(in the rows, 128 means zero)
One turn or mirror swaps these rows in pairs. Which row does each one swap with?
The rows were stretched afterwards, more along some directions than others.
geged: [123 118 131 112 139 136 108 129 113  96 125 153 148 178 128 133 134 143
 113 110]
zel: [119 124 162 141 162 113 103 118 158  95 136 139 127 162 121 119  83 145
 100  95]
kedo: [120 139 124 126 154 118 126 117 181 144 126 143 147 133 130 121  89 147
 113 118]
Timog: [116 138 125 122 159 119 120 114 180 147 131 140 139 136 133 114  91 140
 117 116]
luko: [129 112 157 139 169 127 121 115 152 101 135 140 128 146 114 111  91 158
  99  91]
Zoser: [120 111 166 144 153 139 109 122 158  93 145 147 128 182 114 112  95 145
  90  89]
ves: [124 109 162 146 149 134 114 120 164  95 154 149 126 180 123  97 103 145
  86  94]
kodud: [129 131 146 120 141 121 117 131 105  95 115 133 149 180 139 127 130 151
  98 102]
fus: [115 142 128 118 162 119 129 109 175 148 128 136 131 129 128 119  95 139
 128 112]
Rekud: [129 137 140 121 158 120 114 128  99  93 111 110 141 155 135 126 106 152
 109  92]
sopus: [116 145 140 126 138 125 119 126 126 139 107 139 158 142 152 127 104 139
 125 117]
nopu: [125 132 135 116 153 143 111 131 114  91 128 136 140 177 126 122 128 144
 100 102]
netaf: [119 142 127 119 161 116 123 111 179 151 130 137 133 134 133 117  91 134
 121 116]
Nonir: [121 155 132 124 141 123 122 126 129 137 110 130 149 132 150 127 106 136
 134 122]
sumu: [126 120 160 134 157 117 110 116 159 104 147 157 125 169 123 119  89 137
  95  92]
zeso: [122 130 135 128 141 124 101 138 113  78 123 127 144 158 139 121 116 155
 110 113]
Padud: [118 147 137 125 133 130 113 125 128 142 105 132 147 129 143 134 109 137
 126 127]
kotib: [124 113 161 132 159 120 113 121 166  90 145 152 123 175 120 104  86 140
  99  87]
vozis: [119 112 164 144 159 117 106 117 154  81 133 144 130 167 119 121  87 148
 101  89]
mun: [120 110 166 142 154 122 118 126 162  88 138 147 122 158 116 110  93 145
  96  95]
larup: [114 113 154 135 162 115 108 117 163  79 139 143 121 155 124 108  84 147
 110  98]
mupip: [126 103 153 136 157 128 123 118 159  91 136 155 132 176 108 106 101 144
  93  89]
tige: [116 137 128 122 160 116 130 114 174 142 127 133 136 125 134 115  92 140
 123 111]
pez: [121 140 131 132 152 119 123 116 181 143 131 132 134 133 132 112  94 143
 121 118]
Fid: [114 104 158 125 158 122 115 113 161  97 143 159 128 180 119 116 101 134
 110  90]
Fumo: [130 125 132 120 137 132 111 138 115  83 119 143 149 177 129 127 115 152
 102 108]
vozu: [119 149 141 126 136 127 120 125 123 145 109 131 149 136 146 131 110 141
 132 115]
teti: [112 145 136 129 155 115 124 118 177 143 127 124 138 130 134 123  87 136
 119 117]
Zar: [131 142 143 130 156 132 106 141 103  93 120 133 151 158 140 133 124 139
  99 108]
Vig: [122 139 142 122 152 119 111 133 103  86 106 124 150 165 135 133 119 153
 106 108]
pored: [129 133 130 123 142 138 110 134 117  93 138 137 142 175 136 115 129 143
  95 109]
podi: [129 145 138 128 145 134  99 144 112  87 116 132 150 175 128 137 118 144
 101 109]
niri: [120 153 143 124 137 117 111 124 124 140 104 133 150 139 154 128  96 134
 126 110]
Sol: [124 112 166 151 158 127 109 124 153  92 126 146 133 166 122 123  91 144
  91  96]
sonu: [120 122 165 142 161 126 111 123 162  86 128 148 131 176 113 121  88 140
  98  93]
zuz: [126 135 136 128 134 129 104 144 104  84 118 134 143 157 131 137 109 143
 105 111]
fadi: [116 140 130 119 156 109 131 115 179 148 129 138 134 133 134 114  94 139
 125 116]
Sar: [122 119 165 142 164 116 113 117 152  96 127 144 129 162 116 120  92 144
 106  90]
Meli: [119 147 136 123 132 118 122 127 128 142 106 139 150 137 148 133 100 138
 133 122]
niv: [122 142 137 129 132 129 115 126 126 142 111 138 149 127 146 129 103 141
 127 119]
Fise: [135 131 131 129 138 134 107 141 107  91 130 140 154 174 125 127 118 142
  98 102]
mulo: [117 135 119 119 160 123 128 111 180 143 130 140 136 128 129 118 101 143
 124 120]
zud: [120 146 141 127 136 124 125 127 127 143 106 131 157 144 150 129 109 142
 125 120]
fuz: [128 135 135 120 152 125 101 131 103  82 118 129 145 162 133 131 126 149
 108 105]
Suge: [128 143 132 122 152 122 110 135 102  93 110 129 151 160 130 139 121 147
 112 107]
Bolil: [118 148 146 130 135 125 112 125 123 141 113 130 148 137 154 126 107 135
 131 114]

zud pairs with netaf
luko pairs with Rekud
Fid pairs with geged
pored pairs with ves

One turn or mirror swaps these rows in pairs. Which row does each one swap with?
The rows were stretched afterwards, more along some directions than others.
zafis: [106 118 138 160 146 111 122 130 120 116 125 122 127 171 141 123 144 108]
naki: [126 137 153 117 149 139  84 101 148 100 136 152 135 139 148 154 154 123]
Vuze: [110 129 145 124 119 144 137 136 130 123 149 125 118 144 136 153 125 139]
Pemen: [106 118 137 153 149 109 129 132 120 118 116 110 125 172 145 116 145 112]
dom: [128 110 132 146 124 122 124 120 145 116  98 112 120 122 117  84 144 107]
zibo: [122 111 120 138 104 121 127 135 138 146 104 116 130 143 124 120 150 122]
Fis: [113 113 144 108 114 101 111 109 144  98 132 134 140 126 142  92 172 103]
Gereb: [120 133 143 131 126 135 140 124 129 112 149 139 137 121 145 144 109 136]
Ris: [120 127 168  94 142 126 106 103 158  93 121 142 117 134 130 113 171 132]
guf: [127 133 155 113 153 138  91 104 150 103 141 156 140 136 160 159 151 125]
laleb: [134 111 110 116 107 124 133 139 137 143 115 120 121 140 131 100 152 137]
duge: [132 103 136 122 112 104 121 136 147 131 116 124 142 145 155 111 160 127]
Goke: [126 131 152 121 143 127  79 103 155  98 130 150 143 144 150 151 156 125]
Rezas: [144 124 144 135 150 147 104  95 133  80 109 134 128 108 129 128 111 119]
gez: [148 131 139 124 122 113 142 135 159 102 118 135 127 116 144 124 149 151]
Kekof: [122 112 135 130 114 141 122 124 148 126 141 151 139 129 122 131 130 140]
divu: [113 124 122 155 139 102 128 135 119 118 114 111 114 167 137 115 158 119]
lipur: [141 112 128 140 130 132 130 125 141 100 101 118 116 119 120  92 134 113]
Situ: [154 141 134 126 131 113 138 129 161  96 118 139 113 112 131 129 153 158]
vun: [108 126 145 122 118 140 134 132 138 135 140 130 122 142 143 159 138 134]
defu: [110 116 132 108 135  99  97 116 137 128 109 119 129 171 139 119 179 111]
zade: [130 125 143 116 122  96 109 115 144 113 109 123 145 138 169 129 155 111]
fabel: [118 121 149  80 145 125  98 100 143  95 131 147 143 136 163 127 161 123]
tif: [118 133 114 141 138 105 142 138 118 117 109 115 112 150 140 114 159 124]
Tafot: [112 128 139  82 143 126 115 119 153 113 122 132  94 154 115 121 185 143]
zarob: [121 117 135 100 128  93 113 111 146  86 120 131 137 127 136  92 168 110]
fizi: [104 108 141 139 131 140 109 123 123 120 158 136 138 160 134 119 127 120]
litib: [131 110 106 132 109 141 109 108 124 104 135 153 144 101 130  92 122 118]
dogi: [131 111 120 136 115 117 123 132 148 113  98 105 110 136 108  85 160 114]
bukun: [120 113 117 143 108 149 108 107 120 117 140 156 141 109 126 104 127 111]
febe: [128 128 139 136 128 131 136 126 131 102 149 139 129 119 137 140 102 139]
kuvan: [132 113 107 109 108  96 126 138 150 131 115 132 114 150 119  72 180 145]
rak: [127 125 153  84 158 131  99  93 140  84 128 144 140 124 162 134 144 120]
Vevab: [132 110 126 145 127 123 131 129 142 110  93 107 116 132 112  89 138 113]
Fidun: [132 119 127 118 115 137 121 121 152 117 131 150 140 119 127 135 130 143]
dusin: [118 115 130 124 112 112 121 135 156 122 100 110 115 147 114  95 181 110]
Tofor: [105 123 138 163 148 105 123 126 126 125 116 116 123 165 139 118 152 113]
Lepu: [140 109 106  93 134  89 112 120 143 100 103 118 129 132 125  84 161 121]
Gefes: [114 119 119  85 143 105 112 125 134 123 113 113 117 168 139 101 185 123]
sadil: [116 131 144  91 145 130 114 118 146  98 121 128  91 151 110 122 170 145]
gusa: [122 107 121 136 113 145 106 103 130 115 135 160 142 104 123 103 133 108]
Tiru: [123 121 170  98 142 124 103 109 159  89 128 141 114 138 134 113 166 134]

Pemen pairs with Vevab
zafis pairs with lipur
kuvan pairs with zade
dom pairs with Tofor

